In the rows, 128 means zero.
Named moves come first, each a turn or a mirror and shown by rows before and after it. Which of them, in which order, take the first row of each pair that follows to the second? Write the first one first, as in the answered first pair.
move G:
[163 115 151 122 117 155 120 108  74 109 161 143 145 135  93  85 153  75
  86 135 115 152 112 127 145 134 137 152 162] => [144 111 154 108 111 167 103 100  77 118 139 157 139 131 110  97 180  86
  96 116 109 143 107 120 160 137 137 132 171]
[146 111 145 116 168 105  80 110 138 110 184 182 148 146  94 141 168 117
 119 109 144 171 156 108 102 104 113 127  95] => [134 113 149 105 167 119  76 110 141 118 168 189 144 142 106 146 177 116
 121 101 144 168 151 111 101 105 107 116  96]
[155  83 132 145 133 113 130 133 116 130 152 132 134 131 116 124 111 108
 105 148 135 162 155 132 100 124 126 145 144] => [120  78 147 124 125 142 109 126 121 144 108 156 128 129 144 151 160 125
 114 118 120 143 141 116 118 133 112 116 168]
move D:
[116  90 137 128 120 149 135 105 123 186 104 102 162 137 176 153 106 134
 139 136  70 166 164 130 125 139 113 110 203] => [124  91 135 130 121 149 136 107 122 185 106  99 162 135 175 153 103 136
 144 135  75 167 171 126 128 135 120 119 203]
[142 119 110 131 140 138 120 124 117 159 127 119 142 158 136 109 134 136
  97 134 139 105 117 121 142 112 138 150 118] => [139 125 108 133 138 143 117 120 121 152 125 118 147 152 139 106 137 142
 105 134 132 107 111 120 142 117 133 144 124]
[130  62 147 144 126 111 118 148 101 138 166 143 140 140 125 143  95 103
 122 125 123 148 167 109 110 109 141 139 147] => [106  87 156 159 157 152 101 114 145 119 134 149 148 118 140 105 147 171
 138 127  88 134 123 122 136 122  96  99 148]
[ 88 103 140 106 112 153 117 122 149 135 107 149 118 120 163 149 154 151
 145 136 132 118  97 119 129 167 123 115 144] => [103  78 136  92  99 131 125 139 121 147 127 144 109 136 162 167 128 110
 131 137 151 125 125 115 120 153 154 135 140]
move H:
[130 139 113 122 125 123 107 145 106 129 132 137 121 130 136 135 115 121
 131 107 133 102 136 131 113 132 142 137 128] => [143 106 119 141 144 128 112 148 110 130 138 139 133 125 125 131 126 119
 117 118 121 119 143 125 105 139 129 133 137]
[123  73 137 144 164 128 133 142 110 143 116 130 143 126 128 127 155 106
 125 120 106 149 146 123 117 129 117 121 143] => [116 135 126 153 175 137 139 121 134 116 108 113 144 116 122  95 159 150
 143 134 112 127 105 150 130 137 101 118 119]
[ 93 153 129 127 121 170 141 132 121 143 115 103 127  96 141 132 125 165
 155 124 140 109 132 153 168 132  96 110 112] => [ 92 118 136 108 103 153 134 154  97 158 115 121 127 109 151 161 117 122
 143 114 144 116 159 133 159 117 116 117 127]
[125 200 121 142 111 156 121 114 131 157 112 112 130 132 104 105 153 135
 155 184 124 127 112 160 135 147 128 120 125] => [112 171 126 112  81 140 124 138  98 186 111 119 113 155 118 157 140 100
 157 158 138 116 144 143 135 131 165 129 133]

Between the rows of a pair lie 2 to 3 moves.
[119  96 154 131 141 150 102 132 140 144 113 151 131 118 131 127 167 144
 126 118  98 155 137 102 129 126 117  92 169] => [102 166 140 108 111 145 109 131 139 140  88 144 106 114 143 146 147 152
 150 104 135 107 114 122 142 114 143 110 143]
H then H
[153 115 136 142 131 102 137 119 123 121 150 117 127 129 113 125 109 112
 118 145 130 146 133 136 118 133 124 154 130] => [148 146 129 126 115 106 144 126 121 122 143 109 115 125 118 133 104 115
 127 136 152 130 128 144 121 124 134 165 113]
H then H
[111  61 158 125 133 130 120 154 115 146 130 152 134 138 139 159 146 109
 105 119 120 151 165 100 110 136 127 107 162] => [118  91 152 154 156 147 118 128 156 122 125 145 146 127 122 117 169 156
 115 133  97 160 133 121 117 151  92  90 155]
G then D
[118 108 118 107 121 141 143 131 127 138  95 168 132  97 132 127 134 141
 121 141  97 119 149 104 175 144  95 108 162] => [146  99 109 111 115 120 160 156 103 135 117 154 133 113 117 138  92 102
 114 153 119 127 174 105 155 136 122 133 150]
D then G
[160 143  91 149 148 123 138 123 128 120 145  94 148 134 106  94 108 130
 119 154 132 151 129 134 119 134 141 128 116] => [122 103 114 107 118 140 114 136 111 156 104 134 129 135 150 158 150 119
 119 106 120 139 149  97 132 124 149 105 144]
H then G then H
[ 97  98 139 153 114 141  89 116  87 149 120 156 127 151 144 152 132 119
 131  97 108 119 171 104 108 129 149 135 139] => [120 182 109 170 127 132 116 100 101 108 138 121 131 142 116 105  98 151
 151 130 133 110 136 144 113 130 141 161  93]
G then H then H
[115 205 113 120 112 106 120 108 147 111 116 121 123 118 122 140 113 167
 172 128 172 101  94 165 140 121 122 138 111] => [111 136 144 146 148 134  96  99 167 115 108 145 148 107 131 131 171 188
 148 118 113 136  98 139 146 138  79  95 157]
D then H then D
[130 163 130 120 110 134 130 118 127 126 127 118 125 128 134 136 129 133
 139 125 141 111 113 130 137 127 136 126 117] => [151 135 130 136 131 123 144 127 128 116 151 109 142 129 113 120 109 117
 123 143 126 134 125 131 117 133 126 134 118]
H then D then G
[112  98 130 135 118 122 126 123 112 139 119 120 141 132 124 150 143 102
 119 122 138 151 159 134 135  96 138 143 124] => [ 98 121 130 120 115 137 125 111 123 140  95 125 136 128 141 147 162 129
 131 112 137 134 144 137 151  99 130 131 123]
D then H then H
[ 77 165 183  72  77 117  91 152 123 152  66 150 125 134 142 150 168 173
 114 120 173 105 143 101 122 126 149  98 116] => [146 138 172 155 139 103 112 140 147 107 139 110 169 124  76  60 139 177
  83 190 140 171 147 123  80 151 104 114 105]
H then H then G
[126  61 140 137 138 121 128 147 106 155 133 138 141 154 113 161 127  78
  96  89 106 145 154 104  97 134 132 130 146] => [150  78 132 153 138 111 144 143 108 146 154 118 147 153  98 142 101  71
  94 110 117 151 151 122  92 135 135 150 126]
H then G then D
[126 128 125  99 106 114 137 140 110 136 137 132 117 137 135 152 108 113
 124 117 154 105 145 124 134 126 156 150 137] => [122 165 134 125 130 138 131 106 146 113 126 122 131 126 131 109 143 166
 141 126 123 108 107 140 147 140 115 126 129]
H then D then H
[134 183 112 119 127 121 118 141 100 127  99 143 101 132 150 133 120 152
 176 106 173  86 117 102 136 161 151 109 129] => [149 132 116 111 130 107 121 163  82 143 121 149  98 139 143 152  98 113
 159 108 179 105 145  87 120 157 163 119 144]
G then D then H
[113  99 151 163 166 124 116  96 136 127 106 135 122 116 121 103 166 156
 105 147 108 131  90 169 155 136  79 106 131] => [ 96  90 153 116 119 105 116 124  84 161  89 147  88 129 144 169 140 109
 114 106 148 101 130 148 153 112 138 126 133]
H then H
[ 89 162 136 154 108 122 130  96 149 133 113 135 116 119 142 140 171 163
 110 137 137 156 119 139 191 123 121 142 132] => [ 88 133 141 165 126 129 131  95 148 135 121 133 115 123 140 135 178 158
  91 143 116 178 124 138 186 123 112 134 144]
H then H then H
[ 88 130 137  89  84 113  94 124 112 117  97 155  89 155 172 162 128 115
 138 115 174 102 121 108 118 115 163 159 151] => [ 98 172 128 126 116 140  95  94 165  75  95 131 114 137 146  88 154 177
 154 141 139 118  71 140 123 146 110 142 140]
G then D
[122  72 153 140 139 179 115 124 119 131 128 166 130 154 159 123 187 148
  93 130  75 108 138 123 118 133  88 115 176] => [171 139 110 155 134 136 169 136 109 102 183 112 128 162 110  90  99 126
 104 179 128 113 132 170  98 129 118 170 117]
H then G then D
[183 123 146 190 128  86 140 121 124 128 149 121 140 150 115 127 124  73
 153 133  93 146 152 117 103 162  96 142  96] => [147 101 164 160 103  96 114 120 112 153 116 147 123 148 148 172 156  66
 155 100  90 122 161  90 118 158 109 126 115]
G then D
[132  40 163 136 141 151 106 137 119 137 129 152 131 126 131 157 156 111
  99 115 107 162 159  99 139 129 128 123 168] => [140  57 161 167 167 163 111 119 148 115 136 139 150 116 118 119 161 152
 103 138  91 175 135 125 138 137  95 116 160]
G then D
[ 88 161 129  99  81 141 127 111 116 121 100 139 103 101 139 152 135 169
 168  93 120  88 104 123 108 127 129 145 109] => [111 147 114 106  81 111 152 129  98 123 138 125 100 115 118 157  87 129
 152 110 143 102 127 126  84 116 150 172  92]
D then G
[103 100 129 107 131 169 114 177  80 138  84 164  99 139 132 153 145 118
 125 126 101 109 151 114 170 114 168 125 159] => [133 117 114 121 122 138 141 187  70 127 122 132 100 147  98 139  97  93
 121 149 129 113 163 137 150 104 189 164 134]
H then H then D
[146 174  97 106 133 128 127 132 131 127 126 110 146 128 105 106  94 124
 139 165 141 162 150 142 126 136 139 138  83] => [120 176 112  96 132 159 104 117 139 136  89 132 145 120 136 121 143 162
 146 146 121 149 126 131 146 140 126 105 104]
D then G
[ 97 113 135  95  96 135 103 110 130 129 107 131 124 132 154 157 128 100
 129 118 117 127 160 109 131 121 149 108 139] => [111  84 135 105 101 133 110 116 132 128 119 138 130 132 140 153 119  89
 126 130 113 144 171 108 121 122 148 107 140]
D then H then D
[136 195 157 170 150 144  87  82 162 145  80 143 146 146 156 120 173 188
 117 108 107  67  78 139 144 147 137 110  91] => [144 149 157 133 106  99  88 122 105 186  91 154 122 170 169 194 126 102
 106  86 148  65 142 111 128 121 204 142  99]
D then G
[111 155 135 160 142 139 106 122 121 135 105 130 119 121 159 123 158 158
 105 139  96 128 100 119 140 170  94 137 125] => [112 156 130 126 113 115 119 142  86 155 108 133  98 132 166 163 120 118
 112 127 128 112 124 113 134 151 137 161 112]
H then D
[154 118 128 134 115  98 134 153 108 110 149 104 127 138 103 154  78  81
 127 134 156 148 134 140  98 112 147 162 119] => [148 125 139 171 161 133 126 124 148  90 134 103 142 118  99  94 128 143
 126 147 110 160  87 151 118 136  94 126 133]
H then D
[111 132 142 129 153 150 108 104 160 109 100 139 132 124 134 116 180 161
 142 114 101 128 105 134 132 139 104  95 142] => [159 130 114 150 155 106 145 125 135  94 160 110 144 137  91  99 108 116
 121 155 130 155 135 152 101 133 123 139 110]
G then D
[100  98 148 111 145 153 132 136 144 157  93 177 147 142 190 144 164 164
 128 104 103 138 115  93 142 131 105  81 173] => [145  83 126 112 130  99 163 170 101 165 157 149 149 160 153 155  80  89
 107 133 141 162 165  96 107 115 153 133 144]
D then G
[107 140 138  90 116 138 132 119 116 154 120 133  99 143 142 166 136 131
 155 100 164  79 141 115 145  98 145 142 144] => [145 151 116 121 134 112 162 118 123 124 173 100 115 142 100 123  91 119
 149 142 171  99 143 143 128 104 137 169 117]
D then G
[116 154 114 107 139 139 100 109 125 126  74 124  97 104 168 134 165 127
 151 107 159 117 123 133 144 161 167 125 146] => [142 148  99 112 138 109 121 126 104 123 112 108 103 108 142 135 109  85
 139 127 175 130 148 140 125 153 184 159 130]
D then G
[136 112 133 121  62 160 168 110 109 140 100 111 112 134 141 153  99 145
 135  96 105 108 158 120 135 123 173 140 123] => [140  73 148 137  82 169 158 110 117 143 103 121 132 129 135 142 125 148
 115  97  77 134 161 106 131 131 146 125 147]
G then H then G
[148  95 133 148 134 112 136 131 120 132 153 121 135 130 103 126 127 107
 113 142 116 147 149 128 119 129 142 131 141] => [136 162 123 124 108 114 140 125 123 123 135 110 116 131 115 130 112 125
 143 134 148 104 121 148 134 125 156 144 113]
H then H
[132  91 143 126 115 114 115 125 107 144 128 132 120 129 133 135 133  91
 111 122 124 140 132 114 133 100 138 107 134] => [142 152 124 138 123 115 130 109 126 113 143 106 122 124 112  97 110 118
 129 141 129 132  99 153 137 106 128 121 104]
D then G then H
[138 110 137 112 130 120 130 135 133 147 146 110 139 138 115 132  95  97
 112 130 153 140 143 127 101 132 142 147 145] => [131  89 150 114 134 131 118 136 133 154 139 120 144 140 125 135 120 105
 107 125 137 146 141 113 103 138 132 130 169]
G then H then D
[137  88 125 143 140 120 123 155 122 124 157 116 148 132  97 114 109  93
 108 160 108 173 144 135 104 128 130 139 130] => [103  71 143 116 118 139  99 144 112 149 116 143 133 132 132 154 143  94
 119 124 106 156 145 109 127 118 135 122 153]
G then D
[179 189 111 160 151 111 155 121 165  92 136 103 152 120 113  65  81 157
 129 155 151 145 114 156 127 107 122 144  91] => [180 155 117 128 118  86 156 152 123 120 144 111 139 137 126 109  53  99
 115 144 185 140 158 132 114  84 167 167 102]
G then H then G
[148 158 120 141 147 134 126 118 143 112 139 115 148 118 107 104 133 139
 137 147 119 131 112 144 127 133 107 112 119] => [154 131 117 117 127 103 123 148 115 137 141 122 135 131 117 146 104  90
 130 129 144 124 147 125 119 114 143 134 124]
G then D
[ 96 104 137  98 129 123 100 136 121 125 129 129 119 141 164 169 161 140
 140 116 152 107 132 109 114 112 151 108 181] => [100 108 135 111 139 127 103 121 137 116 124 131 131 138 161 144 183 164
 137 119 135 115 118 118 115 125 129  87 186]
G then H then G
[147 114 106 136 151 123 147 120 139 110 162 134 150 116 107 114 110 130
 111 141 131 144 135 139 106 155 147 151 100] => [111 120 120 126 147 152 128  95 152 119 122 154 142 107 133 119 160 160
 130 122 109 129 113 137 124 158 125 119 123]
D then G
[134  97 135 155 154 141 142 123 170 124 190 136 151 148 132 103  74  96
 107 142 126 134 149 134 147 139 125 124 178] => [136 151 117 141 141 133 149 119 175 116 185 124 145 144 129  97  55 106
 127 146 145 107 133 159 158 137 139 139 153]
H then D
[104  76 135  90 128 161  93 161  75 167 101 180 123 118 169 164 142 133
 169 124 149 156 130 122 114 139 170 111 151] => [111 145 120 122 155 187 108 128 117 129  99 152 137  99 151 108 152 197
 182 149 138 157  75 162 130 160 130 104 126]
H then H
[119 187 145 137 111 138 125 134 150 127  89 143 108 128 152 134 147 130
 171  82 104  96 100 153 158 150 111 144 125] => [160 134 140 149 111  96 141 165 108 140 145 129 115 146 122 141  87  61
 131 106 111 138 153 143 119 140 137 183 123]
H then G
